In the data rows, the value 128 means zero.
Here are some points:
[114 146 118 137  84 148 157  97 108 183 144 139 151  98 143 131  94  79 103 102 150 100  74  91 152 120 117 139  65]
[121 135 125 144 134 163  83 127 113 127 152 138 127 112 123 124  73 146 121 143 159 133  97 112  98 130 109 126  99]
[102 103 119 186 149 151 127 171 177 154  95 166 101 122 147  87 148 133 129 123 130 128 154  91 113  90 143 128 145]
[ 86 149 131 134 137  91 107 159 144 144 102 144 137 130 171 109 198 167 123 115 109 128 149 152 140 114 144 111 158]
[ 90 163 144 141  87  79 136 174 144 174  86 212 171 129 108  12 155 138 166 131 122 122 126 140 147  97 157 150 137]
[198  26 205 140 139 184 134   0 143  81 162  29 122 176 139 202  73  47 206 118 101 201 133 210 108 105  36  99 152]
[ 87 197 158  89  40  70 100 170  79 145  91 155 197 122 151 166 145 158  71  86  78  94  61 156 158 134 173 155 133]
[120 128 139 141 125 111  98 159 120 165  92 195  94 142 100  61 192 129 177 136 157 151 157 147 133  61 157  81 104]
[110 133 176 133 111 120 127 133 155 124 125 149 186 123 164 102 102  99 175 149 135 114  96 162 131 135 141 132 116]
[ 56 176  63 124 126 112 167 179  92 156 138 118 211 132 104 103 153 146  78  99 160  87 121  81 133 184 140 113 109]
[149 135 122 167  88 125  89 127 148 162 119 163 154 114 139  74 136 102 150 178 172 128 109 115  90 135 119 115  64]
[107 161 173 117  92  75 138 103  72 139 112 145 186 186 124 183  40  50  66  82 147  87  74 112 187 162 113 138  88]
[150 114 197 115 117 115 132 106 101 105 133 112 141 152 137 150 125 112 156 113  90 162 111 142 131 120 100 130 138]
[ 88 164 130 164  87 116 121 132  86 225 151 136 120 140 124 124  92 145  95 160 194  81 135 106 129 128 125 139  71]
[236 109 196 122 125 154 131  72 134  93  71 148 128 181 154 119  96  89 191  96 118 163 130 161 146 108  99 108 136]
[158  83  84 128 188 138 132 134 161 113 156 109  81 109 122 146 161 174 183 162 119 140 173 137 133 129  73 133 173]
[147 118 120 141 141 178 161  44 110 101 192  82 158 171 131 200  21  92  88 135 178 147 107 100 101 133 113 130  88]
[ 73 157 161  98  91  75 157 156  66 159  76 151 152 123 135 145 158 103  90  93 132 114  78 158 157 143 191 143 101]
[132 104 148 144  99  89 116 180 165 179  68 176 120  92 155  32 198 146 199 145  95 170 145 184 117  70 126 113 138]
[146 121 207 146 150 168  87 104 167 137 135 178 115  95 135  87  92  64 212 141 131 162 118 110  89  53  98  99  78]
[172 110 144 123 128 134 111 142 115 156 158 115  99 126 113 109 115 126 149 125 146 120 150 140 100 111 124 140 129]
[100 191  72 108 101 118 154 195 118 146 128 167 149 195 131 127 158 180  57 148 125  84 104 108 145 165 165 106 114]
[205  31 159 138 169 205 124  22 125  78 142  72 114 166 122 171  88  80 198 121 108 153 172 141  97 116  82 132 100]
[ 76 119  82 150 174 119 119 178 151 151 141 152  99  84 141  94 132 157 123 154 134  98 160 165 128 123 126 181 142]
[ 78 155 113 116  91 114 124 160 114 177  86 185 136 122 171  54 172 148 112 130 115 111 138 105 127 138 171 126  93]
[111 119 133 101 126  93 142 153 160 137  49 138 108 156  89 107 219 172 135 103  50 131 171 136 120  98 144 107 193]
[214  59 210 151 160 255 127  30 131  44 141  69 109 151  99 226  76 105 242  92 141 181  96 143  81 136  56 131 142]
[151  92 129  62 124 139 137 119 165  94 124  84 105 144 164 117 157 141 133 131  97 167 142 153 103 115 131 114 162]
[115 155 113  78  93 118 146 163 128  91 119 132 177 167 110  87 155 110 144 120 112 132  90 131 122 103 130 133 150]
[104 145  91 133 129 127 163 114 155 120 177 150 139 137 108 119  98 136  69 130 147  93 133  72 165 159 160 144 115]
[187  63 109 132 203 162 114  68 178  76 132  86  85 106  98 180 143 144 172 160 116 170 141 133 136 107  70 159 162]
16 more points follow, each with its number after it:
[160  77 126 136 126 119 104 109  93 141 122 141 106 105 126 114 113 138 139 144  96 125 167 148 119 118  90 133 183] 0
[141 120 152 126 140 119 157 140 138 131 127 108 114 142 135 137 161 123  98 164 124 130 146  99 164 120 114 101 157] 1
[103  63 182  91 136 134 139 120 135  89 107  99 120 157 121 148 175 132 153  92  79 148 136 209 100 114 120 125 213] 2
[110 166 123 103  58 133 116 122  58 173  80 137 172 124 109 158 104 132  78  83 176 101  46 164 143 153 182 148  92] 3
[126 158 128 147 135 114 119 139 132 147  97 182 158 156 135 107 156 134 142 122 129 143 136 163 106 112 136 139 148] 4
[151 173 143 123 116  82 127 160 164 178 116 178 109 128 133  85 159 132  93 131 145 168 126 123 125  99 137 110 118] 5
[100 125 108  82 123  79 132 156  88 168 122 123  96 114 133 105 113 151  64 112 139 116 151 105 168 161 159 157 106] 6
[149 129 158 103 143 118 152 173 131 133 110 125 146 158 115  97 153 137 182  79 103 173 143 178 129  82 111 124 142] 7
[151  58 194 111 130 143 123 101 149  61  63 114 111 114 128 160 160  94 203 117  67 146 185 177  93  73 123 142 168] 8
[107 158  86 150 118 113 134 152 128 110 131 132 139 160 142 152 146 141 107 130 141 121  88 109 115 139 154 133 126] 9
[ 90 158  96 135 136 100  91 194 159 174  98 170 115  99  79  88 161 183 138 163 131 119 113 103 138 110 140 126 128] 10
[106 176  89 121  99  91 145 177  94 108 165  86 174 116 130 146 147 138  60 160 165 110 147 139 139 154 189 141 144] 11
[200  55 178 131 128 197 143  44 121  57 185  63 113 147 133 232  96  80 174 134 132 133  72 157 102 175  85 150 164] 12
[121 157 107 112 116 142 158 132 115 129 171 117 158 117 133 181  78 160 104 144 146 111 112 110 168 154 122 121  95] 13
[122  85 168 119 103 120 150 161 139 144 101 135 121 127 153  88  93  80 167 106 137 118 121 154 114 110 140 135  98] 14
[107 133 148 120  96 129 139 111 102 123 147 129 165  99 128 146  62  68 110 126 119 121  80 144 127 146 151 178  73] 15
Which three of these numbered points are nearest to each point below, looking only along the 4 directions in which the first points spread most? Their numbers follow each, nearest first.
[169 126 157 143 148 104 141 111 158 143 106 150 119  95 117  71 146 109 182  89 136 120 103 185 125 106  87 124 128] > 14 7 0
[117 113  96 111 145 142 123 122 101 121 124 111 135 150 116 174  73 141  76 106 139  69 116  91 115 161 123 165  87] > 13 9 11
[ 62 158 158 136 141  91 156 150 118 125 156 119 153 121 147 111 137 107 115  92 144 134 131 130  97 119 150 129 141] > 9 4 6
[133  96 152 163 143  95 137 113 165 115  71 124 125 149 122 125 191 121 153 135  50 174 161 165 167  95 106  98 211] > 2 7 8
[115  90 194 141 111 102  73 197 122 166  95 203 125 110 144  14 155 128 187 119 154 139 167 169 144  76 120 106 107] > 5 4 14
[155 154  94 136 128 110 145 189 152 113 124 117 128 129 128 132 172 154 161 104 103  84 125 116 120 123 138 136 213] > 1 4 0
[168 124 116 166 102 120  98 169 115 149  98 150 138 110 162  93 156 129 164 110  63 140 130 149 147 121 127 146  91] > 4 5 14
[205  94 149 131 164 255 124   0 147  13 191  52  86 139 122 232  57  90 188 141 140 147 160 113  85 179  32 120 157] > 12 0 8
[ 81 185 129 133 103  86 143 150  83 157 119 138 203 142 132 132 122  95  31  74 127  72  45 150 185 124 209 129  88] > 3 11 6
[211   7 117 179 191 236  92  20 169  39 237  47  57 140  77 255  32  86 169 132 144 152 177  93  79 162  69 159  98] > 12 0 13
[123 112 144  98 152 129 150 154 128 139  94 151 101 111 107  99 167 110 142  72 141 156 139 145  93  64 117 128  96] > 4 0 7
[ 99 157 132 138 128  99 136 205 133 187  95 152 102  66 136  52 168 143  68 202 153  81 142 104 152  87 176 124 103] > 10 5 6
[131 130 103 145 144  73 107 158 149 127 102  89 125  97 135 119 193 175 120 135  46 115 176 103 116 107 135 129 197] > 1 4 0
[138 121 158 136 135 144 138 106 105  79 118  85  94 132 118 143 142 131 170 100 158 161 135 180 145 113  96 107 160] > 0 1 7
[120 155 102 127 133 113  95 150 123  99  57 131 125 168 117 149 209 150 173 120  89 146 130 166 141 111 163  85 180] > 7 2 4
[106 160  52 148 125 110 136 125 118 103 158  80 133 118 129 190 134 216  34 106  99 100 123  75 166 178 183 131 203] > 11 6 9
[ 37 162  47  82 116  70 135 227 139 147 122 132 151 125 136 103 178 187  35 124 112 100 145  82 178 172 232 167 154] > 11 6 10
[114 114  92 132 115  35 150 138 158 129  48 174 143 121 107 102 172 109 140  96  93 146 126 165 162 111 166 125 134] > 4 7 5
[125 117 154 146 125 128 145  67  92 151 173 160 189 134 124 165  50  96 139 137 192  80  75 103 128 132 155 144  52] > 15 13 3
[108 156 121 100 132  98 128 197 135 182  93 168  91 124 135  55 125 142 119 142 133 140 149 116  85  97 137 114 113] > 5 10 4
[ 79 189 109 121 119 142 148 137 121 165 146 128 149 171 138 138 168 152  64 137  92 112  88 144 139 146 168 183 160] > 11 6 9
[207  53 150 114 140 192 129  10 116  53 172  49 100 160 159 251  45  65 217 101 182 164  85 161  80 105  53 114 139] > 12 8 0
